Each named turn below is shown by a few rows before and after it. Which turns, in which order, take the first row of each later pair to the second? The first pair is answered.
turn rarum:
[ 1.37 -2.34  1.04  1.09  1.90  1.88  1.15  2.16] -> [ 2.46 -1.34  0.23  0.98 -0.09  1.64  3.32  0.79]
[ 1.23 -0.60  0.13  0.42  1.20 -1.83 -0.70 -0.23] -> [ 1.64 -1.21  0.28 -0.03  0.10 -1.60 -0.42 -0.25]
[ 1.54 -0.43  2.34  1.14  0.27 -0.95  0.33 -0.83] -> [ 1.44 -0.27  2.28  1.36  0.66 -0.99  0.24 -0.76]
[ 3.49  0.96 -0.22 -0.45  1.51 -0.39  1.09  0.25] -> [ 2.73 -0.19  0.44 -0.64  2.56 -0.17 -0.41  1.30]
turn Zume:
[-2.52  0.12  1.09  0.90  0.98  1.27 -1.26  1.32] -> [-2.46  0.34  0.98  1.21  1.25  1.46 -0.82  1.29]
[-0.26 -0.82  1.34  0.54 -2.66  0.61 -0.45  0.01] -> [-0.73 -0.06  1.08  1.05 -2.61  0.79  0.14 -0.29]
[ 1.13  3.29  0.55  1.29 -1.45 -0.62  3.78 -2.88] -> [ 3.16  1.79  0.49  1.75  0.27 -0.99  4.13 -2.17]
[ 0.60 -2.62  1.56  1.57  1.26  0.51  0.79  0.83] -> [ 0.31 -3.13  1.87  0.56  0.43  0.47 -0.50  1.07]
turn nubiz:
[ 1.33 -0.28 -1.63 -1.54  0.89 -1.23 -1.52 -0.24] -> [-0.34 -2.27 -0.08 -0.63  1.30  0.55 -1.52  0.99]
[ 0.54  2.20 -1.18  1.04  1.85  0.29 -0.01 -0.60] -> [-0.61  1.12 -0.93  1.21  2.20  1.26 -0.62  0.45]
[-1.29  2.01 -0.40 -1.27 -3.38 -0.86 -1.63 -1.57] -> [-3.32 -0.10  0.85 -0.72 -2.74  0.95 -1.91  0.02]
[ 1.47 -1.39  2.44  1.57  1.99 -0.62 -0.56 -0.14] -> [ 2.48  0.96  0.04  0.29  1.62 -2.33 -1.26 -1.05]
turn tos:
[-0.97  0.63  0.11 -1.83 -2.91  0.02 -1.04 -0.04] -> [-1.10 -0.31 -0.35 -2.18 -1.65  0.18 -2.01  1.09]
[ 0.92  0.29  2.17  1.56  1.87 -0.93  0.15 -1.36] -> [ 1.48  1.07  0.66  0.78  2.25 -1.73 -0.46 -1.33]
[-0.18  1.99  3.60  1.80  0.44 -1.64  1.03 -3.09] -> [ 0.83  2.21 -0.93 -0.40  3.52 -3.09 -2.15 -0.93]
[-5.01  0.25 -1.60  0.76 -0.70  3.83  0.88  1.95] -> [-4.21  2.87 -2.51  0.45 -2.36  2.53  2.02 -0.03]
Now pairs of rows:
Between the rows of a pair lie two turns.
[-2.85 -0.53  2.45  1.05  0.47 -0.18 -1.96  0.72] -> [ 0.86  1.77 -0.16  0.11  1.31 -3.34 -2.02 -0.54] -> nubiz tos
[ 0.68  1.62  0.10 -1.71 -2.22 -2.09 -1.53 -1.49] -> [ 0.02  0.26  0.94 -1.81 -1.13 -1.76 -3.28 -0.28] -> rarum rarum
[-1.03  0.24  0.81 -0.62 -0.70  0.42 -1.19 -0.75] -> [-0.78  0.63  1.18  0.25 -0.63  0.54 -0.14 -1.15] -> nubiz Zume
[-0.95  0.16  0.74  0.85  1.42  0.66  1.57  0.70] -> [ 0.39  1.38  0.46  0.56  0.31 -0.48  2.10 -0.61] -> Zume tos
[ 2.56 -2.34  0.97 -2.10  0.22  1.07 -0.59  0.54] -> [ 3.19  1.44 -0.88 -1.08  1.28 -0.47  0.87 -1.29] -> nubiz rarum
[-2.44  0.48 -1.84 -0.77  0.89  1.26 -1.25  1.94] -> [-2.98  0.77  0.53  1.02 -0.63  2.22  1.20  0.46] -> Zume tos
[-0.23  0.78 -0.67 -1.37 -1.16 -0.33 -1.20 -0.20] -> [-1.79  0.10  0.63 -0.12 -0.88  1.20 -0.43  0.20] -> nubiz Zume
[ 0.83  1.74  0.69 -0.04  0.93 -1.79  0.13 -1.04] -> [-1.33 -0.47  1.74  0.55  1.59  0.31 -0.38  0.76] -> nubiz nubiz
[-0.32 -0.42  0.79 -0.31  0.54 -0.87 -2.52  1.48] -> [ 0.03  1.48  1.29 -0.07 -1.52 -1.57 -1.24 -0.60] -> tos nubiz
[ 2.00  1.97 -3.14 -1.45  1.58 -2.60 -1.06  0.24] -> [ 0.76 -3.79  1.46 -0.73  1.42  0.15 -1.86  2.55] -> rarum nubiz
[ 2.11  0.73 -0.93 -0.39 -0.72 -0.51  1.23 -0.68] -> [ 1.41 -1.89  0.30 -1.18 -0.34  0.14 -0.91  0.92] -> rarum rarum
[-1.19  0.30 -0.70  0.13  1.78  0.99  0.26 -0.18] -> [-0.68  1.33 -0.14  0.31  0.79  0.55  1.26 -1.39] -> tos nubiz
[-0.56 -2.34  1.48 -1.08 -0.68  0.15 -0.94  1.60] -> [ 2.24 -0.40  0.17 -1.42 -0.71 -2.19 -0.40  0.02] -> nubiz tos
[-1.04  0.88  0.33  0.85 -1.51  0.98  0.82  1.10] -> [-0.89  0.89  0.15  1.56  0.30  0.81  0.87  1.51] -> rarum Zume
[ 0.82 -3.97  0.08 -1.81 -0.12  1.25 -2.50  1.63] -> [-0.20  1.74 -2.17  1.08  4.40 -0.26 -1.36  0.33] -> rarum rarum
[-0.92  2.26 -1.07 -0.12 -0.49 -0.83 -0.91 -0.73] -> [ 0.42  1.75 -1.28  1.03  1.33 -0.86  0.50 -0.47] -> Zume Zume
[-0.52 -0.56  0.44  2.42  1.12  1.26  2.77  0.15] -> [ 2.49  0.20 -1.47  1.02  1.41 -0.97  2.21 -0.35] -> nubiz Zume
[ 1.77  1.96  0.17 -1.08  1.33 -2.75 -2.57 -1.14] -> [ 0.31 -1.49  1.45 -1.96  0.36 -0.74 -3.85  0.80] -> rarum nubiz
[-2.63 -1.24  1.85 -2.02 -2.08  0.59 -4.21  0.17] -> [-3.29  3.84 -0.23  0.51  1.51 -0.67 -2.80 -1.21] -> rarum rarum
[ 0.61 -0.90 -0.22 -0.61  0.46  0.01 -0.24  1.47] -> [ 0.59  0.69 -0.82 -0.85 -0.96 -0.35  0.86  0.31] -> Zume rarum
[-0.71 -2.04  1.31 -0.35 -0.94  1.34 -0.09  0.84] -> [-1.03  1.22 -0.03  0.59 -1.27  0.85  1.85 -0.90] -> Zume rarum
[ 0.06 -0.26  0.12  1.17  0.95  0.32  1.35  0.09] -> [ 0.68 -1.67  0.53  0.07  0.55 -0.01 -0.14  0.59] -> Zume Zume
[ 0.32 -2.96  1.74 -0.26 -1.17  1.49  0.09 -0.23] -> [ 1.39 -0.30  0.77 -0.95 -2.62 -0.26  0.45 -2.16] -> Zume nubiz
[ 2.35  0.50 -2.38  0.83  4.06 -1.97 -0.37  1.46] -> [ 4.38 -0.10 -2.63 -0.34 -0.68 -1.73  2.40 -0.05] -> rarum rarum
[ 1.05  2.98 -2.84  1.11 -1.12 -0.31  4.39 -1.67] -> [ 0.82 -4.49  0.59 -2.11 -3.59  1.64  0.32  1.57] -> rarum rarum
[ 1.83 -1.48  3.87  1.39 -0.39 -0.47  1.01 -1.55] -> [ 2.23 -0.07  0.37 -0.66  2.26 -2.64 -2.84 -0.35] -> tos rarum
[ 0.17  0.89 -1.17 -0.28  0.06 -0.54  0.76 -2.44] -> [-1.47 -1.32  0.58  0.69  0.61  1.45  0.77 -1.00] -> nubiz nubiz
[-1.07  0.54 -0.10  0.38  0.63  0.78  0.52 -0.18] -> [-0.26  0.90 -0.97  0.19  0.98  0.08  0.31 -0.29] -> nubiz tos
[ 0.02 -1.19  1.06  1.29  2.00  0.12 -0.32  0.94] -> [-0.61  2.25 -1.54 -0.02  0.08 -1.10 -0.69 -0.56] -> tos nubiz
[ 0.12 -1.51  3.09  0.66  1.09  0.07 -0.82  0.40] -> [ 1.86  0.84  1.63 -0.48  0.07 -2.11 -0.99 -1.32] -> nubiz Zume
[-2.28  0.97  0.25 -0.56 -0.27 -1.20 -0.87  0.75] -> [-2.18 -0.54  0.83 -0.92 -1.15 -0.42 -0.72  1.10] -> Zume rarum
[-0.48  0.15 -0.12  1.32  1.50  0.09 -0.52  0.55] -> [-0.70 -0.88  1.36  1.11  0.00  0.52 -0.52  0.28] -> tos rarum
[ 4.37 -1.03  0.27 -0.87 -0.64 -1.74  0.90 -0.34] -> [ 2.94 -2.03  1.09 -0.81  1.94 -1.48 -1.56  1.26] -> rarum rarum
[ 0.57  2.67 -2.96  1.04  1.65 -0.93  2.48 -0.88] -> [-0.12 -0.32 -3.43  0.28  3.38  0.21  0.40  1.93] -> Zume nubiz
[-2.60  3.16  1.60  2.34  1.30  0.86  0.60 -0.86] -> [-1.43 -2.25  1.42 -1.74 -0.93  1.35 -3.03  1.97] -> tos rarum
[-0.05  2.75  0.01  1.78  0.52 -0.16  0.24 -2.76] -> [ 0.50 -2.04  1.95  0.84  2.03  0.60 -2.41  0.01] -> Zume rarum
[ 1.20  1.99 -1.40 -2.30 -1.48 -1.73 -0.21 -1.95] -> [-0.42 -0.92  3.14 -0.07 -2.18  0.85  1.23 -1.66] -> tos tos
[ 2.03 -0.07  2.33  2.18 -1.37  0.97  1.10  0.31] -> [ 1.00  1.73 -0.65  0.36  1.23 -0.69 -3.06  1.68] -> nubiz rarum
[ 2.83 -3.10  0.54 -0.60  0.61 -0.33  0.02  2.94] -> [ 1.40  2.37  1.22  2.57  2.40 -1.49  1.81  0.02] -> tos rarum
[-0.34  1.64 -1.99 -1.49 -0.92 -1.61 -1.13 -0.04] -> [-0.11  2.38 -2.42 -0.26  0.11 -1.42  0.55 -0.40] -> Zume Zume
[-1.06 -0.34  2.83  1.26  1.34  0.42 -1.08  0.19] -> [ 1.68  1.46 -1.50 -1.62 -1.00 -1.46 -0.90 -0.80] -> rarum tos
[ 2.85  1.31 -1.86  0.83  0.49 -1.34  2.07 -1.11] -> [ 1.77 -3.03 -0.77 -0.58  1.60 -0.12 -1.56  2.06] -> tos Zume
[-0.51  0.35  3.46  3.70  4.13 -0.03 -0.15 -0.41] -> [ 0.61  0.54  1.46  2.54  5.49 -1.29 -1.76  0.39] -> nubiz tos
[-2.51  0.71  0.04  0.08  1.03  0.10  0.65 -1.43] -> [-1.65  0.39 -0.85  0.11  2.32 -0.17  0.56 -0.89] -> tos Zume
[-2.32 -0.83  1.40  0.89  1.37  1.69 -0.44  1.14] -> [ 0.23 -0.29  3.00  1.58  1.95 -0.17 -0.13 -0.23] -> nubiz rarum
[ 2.11 -2.03 -0.53  0.82  0.37 -0.66  1.66  0.62] -> [ 1.26 -0.36 -2.42  0.58  1.76 -1.23  0.66  0.85] -> rarum nubiz
[ 4.49 -0.63 -0.97 -1.30 -0.90 -1.38  2.57 -0.56] -> [-0.60 -3.82  1.55 -0.55 -1.37  2.60  1.62  1.81] -> nubiz tos
[-1.37  0.84 -1.17 -0.30  0.76  0.53  0.40 -0.55] -> [-1.58  0.78 -0.43  0.01  0.30  0.76  0.90 -0.83] -> tos tos
[ 1.47  0.30 -3.00 -1.02 -1.35 -1.26  0.22 -0.02] -> [-1.77 -1.51 -2.04 -0.75 -1.06  1.19 -0.51  1.69] -> nubiz Zume
[-4.99  1.88  1.19  0.73  0.66  1.87 -0.97  0.02] -> [-4.04  0.75  1.54  0.63 -2.14  2.86  1.63 -0.52] -> rarum Zume
[ 1.68 -3.81  1.75 -0.90  1.73 -0.68 -2.82  1.87] -> [ 2.27 -2.14  2.60 -1.97 -1.20 -2.09 -3.23 -0.36] -> nubiz Zume
[ 1.43 -1.63  1.08  2.26  1.45  2.09  3.71  0.87] -> [ 2.28 -0.94 -2.49  0.60  3.38  0.76  1.49  2.21] -> tos tos
[-1.02 -0.77 -3.26  1.16 -2.24  1.31  2.32  0.93] -> [-2.67  0.23 -1.49  3.04 -0.42  1.54  2.26  0.65] -> rarum tos
[ 1.11 -1.08 -1.58  0.27 -0.02  0.09  0.97  0.36] -> [ 1.20 -0.43 -1.67  0.11 -0.51 -0.17  1.12  0.05] -> tos nubiz
[ 0.85 -2.23  2.17 -1.07 -0.83  0.42  0.24  0.75] -> [ 0.07  2.30  0.44  0.07 -0.81 -0.44  1.99 -1.38] -> Zume rarum
[-0.30 -0.38 -1.66 -0.54  1.05  0.37 -0.33  1.23] -> [-0.04 -1.25 -0.21 -0.38 -1.24  1.22  1.12  0.40] -> rarum tos
[ 3.86 -4.67 -0.89  0.33  2.41 -0.37 -0.51  2.01] -> [ 3.74 -3.47  3.07  0.97 -2.58 -0.11  1.68 -1.44] -> tos Zume
[ 1.13 -2.08  3.09  1.00  0.84 -0.22  0.13 -0.02] -> [ 0.79  0.13  2.18  2.09  2.35 -0.82  0.74 -0.62] -> rarum rarum
[ 2.65 -1.51 -2.75 -0.47 -0.55  0.78  1.94 -0.09] -> [ 1.92 -3.30 -1.24 -1.00 -1.20  1.47  0.67  0.74] -> tos Zume
[ 0.16 -1.24  0.76 -0.63 -1.66  1.59 -0.63  1.00] -> [-0.26  0.03 -0.34 -0.99 -2.35  1.15 -0.73  0.57] -> tos nubiz
[-1.64  0.23 -1.59 -1.07  0.40 -0.52 -3.36  1.09] -> [-1.37  2.66 -0.47 -0.55 -2.23 -1.05 -1.15 -1.62] -> tos tos
[-1.87  0.19  1.06  1.93  0.81  2.43  1.51  0.88] -> [-1.03  0.82 -2.05  0.39  2.50  1.19 -0.34  1.94] -> tos tos
[ 1.87 -1.76  1.09  0.73 -0.68 -0.46  1.47 -0.11] -> [ 1.85 -0.41 -1.14 -1.29 -1.42 -1.60 -0.51 -0.14] -> Zume nubiz
[-4.36  1.73 -1.91 -1.19 -1.14  1.66 -0.18 -0.38] -> [-0.67  2.40  0.72  0.51 -2.22  0.01  2.90 -3.29] -> nubiz nubiz
[-3.78 -2.78  2.57 -2.06 -2.34  1.81 -2.97  1.21] -> [-4.02  0.44  1.69 -2.27 -4.65  0.95 -1.65 -1.05] -> tos nubiz
[ 3.69  0.72 -2.32 -1.05 -1.64 -0.96  2.15 -1.46] -> [-0.15 -1.16 -3.91 -2.74 -0.69  1.06 -1.23  1.87] -> Zume nubiz
[ 2.50 -1.24  2.50  0.59 -1.17 -0.85 -1.41  0.04] -> [ 2.17  0.69  1.13 -0.50 -2.21 -1.70 -1.97 -0.80] -> tos Zume
[ 1.52 -1.09  2.18 -1.44 -2.27 -0.87 -2.43  0.07] -> [ 0.08  0.39  0.18 -2.20 -1.68 -0.95 -3.65  0.59] -> Zume tos
[-1.81 -0.44 -2.06  0.56  5.09  0.30 -2.69  3.05] -> [-0.53 -2.90 -1.20 -2.89 -5.20  1.94  0.12  0.98] -> rarum Zume
[ 0.38 -1.99 -0.13 -0.30  0.59  0.75  0.32  0.22] -> [ 0.36 -0.21 -1.88 -0.48  0.41  0.28  0.89 -0.34] -> rarum nubiz
[ 0.67 -2.63 -1.28 -1.64 -1.45  1.18 -1.17  1.42] -> [ 2.05  0.91 -3.18  0.01 -0.21 -0.09  1.75 -0.38] -> rarum Zume
[ 4.30 -2.72 -0.51 -0.73 -1.47 -0.29  1.12  0.19] -> [ 1.49 -3.89 -1.58 -1.45 -0.65  1.41 -0.76  2.30] -> nubiz nubiz
[ 0.69 -0.99 -0.78  1.38  1.16  0.39  1.48  0.76] -> [ 1.24 -0.68  0.41  1.07 -0.84 -0.02  1.86 -0.59] -> Zume tos
[ 1.19 -0.25 -4.08 -1.63 -1.10  0.43  1.14  0.74] -> [-0.54 -3.14 -1.05 -0.80 -1.29  2.42  0.94  1.97] -> tos Zume
[ 1.87 -1.66  0.83 -1.13  0.30 -0.19  1.90  0.84] -> [ 0.46 -1.27  1.08 -2.39 -1.79 -0.22  0.29  0.68] -> Zume Zume
[-0.05 -1.35 -2.71 -1.45  1.04  0.79 -0.54  1.97] -> [ 0.68 -3.50  0.93 -0.57 -0.09  1.34  0.23  1.40] -> nubiz Zume
[-0.83  0.79 -1.77 -0.67  0.99  0.96  1.36 -1.14] -> [-0.78 -1.07 -1.09 -0.55  2.08  1.48  0.91 -0.03] -> tos Zume
[ 0.19  0.66  1.93  0.35 -0.96 -0.99 -0.46 -0.95] -> [-0.84  2.11  0.04  0.02 -0.56 -1.14 -0.72 -0.66] -> nubiz Zume
[-0.50  0.68  1.12  0.81 -0.13 -0.38 -1.47 -1.21] -> [-0.76  0.53  0.35  0.50  0.50 -0.37 -2.18 -0.73] -> nubiz tos
[ 0.56 -1.59 -1.64 -0.78  0.03  0.31 -0.38  0.05] -> [ 0.05 -2.11 -0.63  0.38  0.57  1.05  0.60  0.04] -> rarum tos
[ 2.96 -0.76 -0.65  1.47  2.19 -0.57  0.17 -0.42] -> [ 3.05 -1.20 -1.54  0.01  1.50 -0.79 -1.16  0.07] -> rarum nubiz
[ 3.05 -1.74  0.73 -1.04 -0.02 -0.59  1.32  0.14] -> [ 1.95 -0.77  0.67  0.62  2.82 -0.33  1.30  0.74] -> rarum tos
[-2.11 -1.23  2.92  0.05 -1.05  0.06 -2.22  0.02] -> [-0.11  1.62  2.60  1.17 -0.35 -2.04 -0.65 -2.01] -> nubiz rarum
[-0.84  0.21  2.61  0.71  2.40  0.12 -1.65 -1.19] -> [ 0.56  1.91  1.44  0.77  0.13 -0.40  1.23 -3.23] -> rarum rarum
[-0.40  0.29  0.68  0.51  1.02 -0.93 -0.48  0.26] -> [ 0.37  0.78  0.25  0.37 -0.46 -1.01  0.91 -0.61] -> rarum rarum
[-1.03  0.14  0.32  0.29  0.64  0.32  0.88 -1.02] -> [-0.05  0.27 -0.88 -0.10  1.45 -0.33  0.55 -0.64] -> tos Zume
[ 2.63  0.09  0.36 -1.73 -0.76 -2.35 -1.82 -0.58] -> [ 2.66 -1.46  1.61 -1.26 -0.24 -1.71 -1.84  0.10] -> tos nubiz
[ 2.89 -0.93 -2.13 -0.15 -0.48 -0.86  0.78 -0.36] -> [ 2.23 -0.73 -1.68  1.43  0.67 -0.22  2.03 -0.35] -> tos rarum
[ 1.06 -0.44  1.19  0.30 -0.98 -0.13  0.73 -0.63] -> [ 1.19  0.37 -0.76 -0.44  0.79 -0.97 -0.89  0.12] -> tos rarum
[-2.26  1.72 -1.90 -2.09  1.33 -0.59 -3.40  1.07] -> [-4.26 -0.08  2.01  0.61  0.98  2.11 -1.20  0.99] -> Zume tos
[-1.75 -1.47  2.10  0.53 -1.12  1.47 -0.07  0.51] -> [-0.22  1.65 -3.07 -0.77  0.37 -0.61 -0.14  0.37] -> rarum tos
[-4.06 -1.31 -1.31 -0.09  1.94  2.61  0.72  1.39] -> [ 0.96  2.84 -2.57 -0.54  0.43 -1.59  2.55 -2.66] -> nubiz nubiz
